One turning vector, and how many ticks it has turned
The counts run from 0 to 527.
[-13  -2 -21   5   9 -20   6 -31 -35   6  -8 -41 -13  -6  -7  18 -32   0
  -6 -14  -8  20  11  -2 -11 -24  11   7  17   3   4 -14  27  20  35 -15
   7]	415
[  3  29  -1   8  10   3 -12 -18  -2 -17  21  17   0  -6   6 -14 -20 -10
 -34 -24   4  -2  -5  -4 -11 -34  25  24 -40   0 -21   8  22   1   0   6
 -45]	304
[ 13  23  32  -1 -30  -2 -31 -35  -3  11   4 -18 -14   6 -31 -18  10  -7
   5  12  20  -8   7  38 -11  -3   4 -16  -7  28   3  12 -23   4 -21  27
  -5]	251
[-13 -24  40  26   9 -19  25 -15 -35   1 -20  19  17   8  42  -3 -16  13
 -27 -10 -15  10 -18 -12  -1 -11   3  25  -3  12 -28   6  -1   1  10  13
 -20]	503
[-30 -29  20  29   2   1   4   9   4   5   9 -11  10 -34  21 -12  15 -47
   1   6  -5  19   9   6  36 -11  -9  -2  13  -8   0   1  34  -1  -6   7
  14]	464
[-13 -32  15  -8  -5   1 -36  35   0  12 -20  34   7   1  26 -15   5  -9
   0   9  18 -11  12   0  30   0 -14 -29   7  26   2  -4 -11 -13   3  -1
  39]	164
[  6  21   6  -1  31   3   2 -19   7  -3  28  25  22   2   5  21 -28  -2
 -27 -23  28   0 -20 -16 -28 -22  18   6 -15  -5 -10  -1  23  18  -2   9
 -36]	319
[  0  12   7  -9   7  12  -5  19 -10  -9  -1 -52  31  28 -21   7 -14  -5
   9  17  40 -10  12   0   0 -12 -14 -32 -11   8  -3 -13 -35 -18  10  -9
   6]	371
[ -1  25  29  12 -16   9 -27 -20  -9 -17  20   9 -37 -16 -23 -14  19 -21
 -10  -8  12  -3   3  19  14 -10  20 -29  -3  -6  13  22  31   4 -11  27
 -25]	257
[  7  38  34  17  -6  -8 -17 -32  14   0 -16  15  -5  -5 -25 -37   4   8
 -18   6  12  -1  -8  20 -21 -17  32  11  -2   2  21  35  14   1   1   0
   4]	262
[  3   1  -4   7 -18 -23  -5 -20 -22   7  -9  30  -2  50   3  -9   6  21
  14   2  11  15 -15  -3   3 -13 -13 -20   1  32 -15 -17 -34  10  16  11
 -26]	203
[ -7   8 -10  11  10 -23  19 -27 -25  15 -23 -46   9   3 -12  30 -27  16
  -1  -9   3  25  -7  -6 -24 -25   4   9  25  16   5 -14  13  19  27 -13
  -3]	414
[-10   8 -17  -6   1 -12   9 -38 -36  -4  22 -38  19  28  16  25 -19   0
  -6 -13  13  -4   9  24   3 -21  17  19 -14   1 -15 -16   3   8  11 -15
 -34]	9
[-34 -17  30  37   5  10   1  13 -10  15   5 -14  23 -20  20   1  25 -45
  12  18  11  24   3  -8  36   2 -20 -14   2  -6  -5  -5  12  -4 -13  12
  -9]	465
[-42  -7  22   8 -19   4  -3 -18 -58  19  -5 -13   4 -40  -7   0   1 -24
  -6  11   2   5  22  11  15  -3  19  -8  16 -18  -2  -4  14  13  -7  -1
  -3]	457
[-29 -16  30  30   3 -15 -18   9 -21   1 -45  -9   9 -23   9   3 -35  -7
 -21  10   3  -4   5  -4  22   3   9  17  12   5   4   9  38   5   0  19
  18]	478
[ 13  34 -53  -8  -5 -12  -2 -27 -12   6 -13   7  25   4  12   9 -19 -12
   5  13   9   2  -3  33  -9 -29   5   6  12 -22  12 -13  -1   3  15 -32
  25]	21
[ -4  33 -38  -5  -6  -2 -13   0 -18  -2   9 -12  34  25   8  33  -4 -11
   9  -4  30   9 -13  -3  -1 -15  -9 -13 -19  10 -14 -33 -14   0   6  -7
 -44]	3
[-18  18 -42 -11  -6  14   2   2  13   3  37  26  -2  -2   2 -39 -15 -32
 -24  -7   1   0  -3  -2  -5 -29   1  -5 -24  -1 -34  -2 -20 -10   5   7
 -27]	306
[-20 -23  17  -7 -20   1 -13  43 -39 -18   7  23   2  -1  33 -46  21   0
  -5 -11   6   0   1  18  28 -11   5  -8  13  -4  -4 -12   9  -4   7  -6
   5]	169
[ -7  33  -2   6 -22   5  14 -20 -48   0 -24 -19  16 -15 -13  13  -9 -13
   6  38   6 -11   4  44   5 -19   4 -12  15 -16   8  14 -11 -13   6 -13
  24]	52
[ -6   0  -5  -1   8  -6  23   5  -2  41  -3 -12   5 -36  28  32  20 -35
  -4 -14   7  32 -15  11 -14  -2   1   1  30  -7  27   2  28   6  15  -9
  28]	438
[ -3  -5   9 -34   8  36  12   4 -11  13  35 -28  18  22   6  -3   0 -23
 -15   3  36 -17  22  20   2 -19  -1 -26  -4 -20  -8  -5 -27 -21  -1 -16
  14]	354
[ -4 -39  18 -18   9   5  -4   7   9  29  -3  20  16 -38  30  26  -4 -17
  -1   0  11   7  -6  -3  -6   4 -22 -14  19  33  -1   7  -8   5   1   8
  45]	133
[-25 -13 -23   5 -14  14   8  15 -30   7  -4 -24 -35 -39  10   9 -13 -33
  -7   0 -20  12   3 -11  29 -14 -23 -20  -6  13 -17   2  12 -20  13  20
   2]	90
[-23  32  -9  -2 -31  18 -10  16   1 -11  21  10 -26 -14 -17 -45  11 -31
 -22  -3   7  -2   0  22   5 -14  17 -15 -10   1  -3  22   3 -14  -6  28
 -14]	274
[ 31  15 -10  -8  10  -4  -2 -17  -1  18 -10 -39  27  13  22  58  -6 -20
   9  10  32  -2 -17  21  -7  -2 -16  -2  12   8  20  -4  -2   0   0   1
  17]	29
[ 34  12   6   0 -21 -21  -7 -34 -16  -5   6  18 -26  -2   5 -23   5   9
  -7 -30   0  12 -12  42 -23 -26  21   4  29  -3  16   4  17  25  13   4
   3]	231
[  6  29  15  -5  10  27 -22   1 -36 -29   8 -12  15  -2 -12  26  -5  -5
   6  18  28 -17  15   9  22 -25   5 -40 -19 -21   2  -7   6 -15   2 -18
 -10]	362
[-19 -31   5  19   6   2  15  39 -17  -4  -6   8   0 -12  42 -19  -7 -25
 -17 -16  -2  12 -17 -16  28  -4 -17   5   3   4 -17 -17  15  -1   1  25
 -14]	496
[-12  -1  -9  17  -9  20   1   1 -10  11 -13 -30  -9 -12   8  11   4 -43
   7  31   9   5  10   9  33 -13 -27 -38   0 -10  18   7  -3 -34   4  -3
  22]	59
[  5  14  18   5  -7   6 -18  18  43  18  -9 -16 -17  -4   3 -31  12 -24
 -23 -18  25   7 -18   0 -11  -4   1   0  -4  22  25  28  15 -21  -7  33
   1]	270
[-21  -2  11  23   2   8  34   2 -30  25  -8 -26  -8 -12  24 -14  13 -18
 -16   2 -18  39  -9 -23  11 -18 -17  -2  -6 -12   1  11  -2 -36  13  -7
 -28]	81
[  3 -32  43  -7  21  -6  -2   4   4  28  -7  12  34 -35  35  30   0  -6
  -6  -8   7  14 -22  -8  -6   4 -10   6  11  33  -1   7   6  12  -5   9
  28]	134
[-15 -18   5   0 -19  -8 -28  30 -16 -34 -17  39  -8  16  15 -13  -1  -2
  10  18   0 -11   8  20  43 -13  -4 -25  -3  38 -21  -5  -7  -6   9   7
  26]	179
[-20 -34  33 -17  -3  17 -18  27 -37  -1   9  36  -7 -27  30 -12  15 -13
 -14 -13   5 -11  14   4  34   0  10 -21  12 -13   1  -2  17   5   3  -7
   8]	153
[-16  21   3  33  -2  10  23  20  -7   7 -24 -25  14 -23   3  20   1 -21
  15  32   8  16 -27 -10  12  -5 -34 -24  -6  18  -1  12  -7 -30   7  18
  -2]	76
[ 19  33  16  29   2  -2 -10  -1 -26  -7 -49 -29  15 -28   7   9  -8  -6
   5  24   1  12 -11   7   3 -19  -6  10   2 -11  25  13  23 -18   6 -11
  13]	62
[-10  31 -43   0 -25  -7   5 -11 -51  -5  -3 -18 -11 -18   2   9  -4 -11
  10   1 -20  25  12  19   2 -26  -4 -13  -4   5 -13 -22  -6  -2  24 -25
 -14]	410
[ 20  22  -3  -6  23 -10 -22 -44  15   4   5  10  32  -5  -6   7 -46   3
 -16   5  23 -13   5   7 -30 -29  15  22 -16  16 -20   0  -8  13  -2 -10
   4]	325
[-12   7   8  27  -6  15  29  14 -32  13  -2 -44   8 -13  12 -24  14 -27
   0   9   7  24 -11   1  11 -17 -21 -12  13 -33  15  -1   4 -27   1  -4
 -20]	65
[ 19   3   7  11  -4 -28  -7  -6 -27 -32 -18  42 -16  25  28  -3  -2  30
  -6 -23 -12   8 -24  11   7 -19  18  10  -1  17   6   3  27  12  30  -1
 -10]	199
[-19 -16  56 -12  -8  12  -3  22 -33  15   0  34  33  -2  25   4  31  -3
  -6   9  26   2  -5   8  11   8  -5 -26   2  16  -9   2 -27 -10  -7  -3
   3]	155
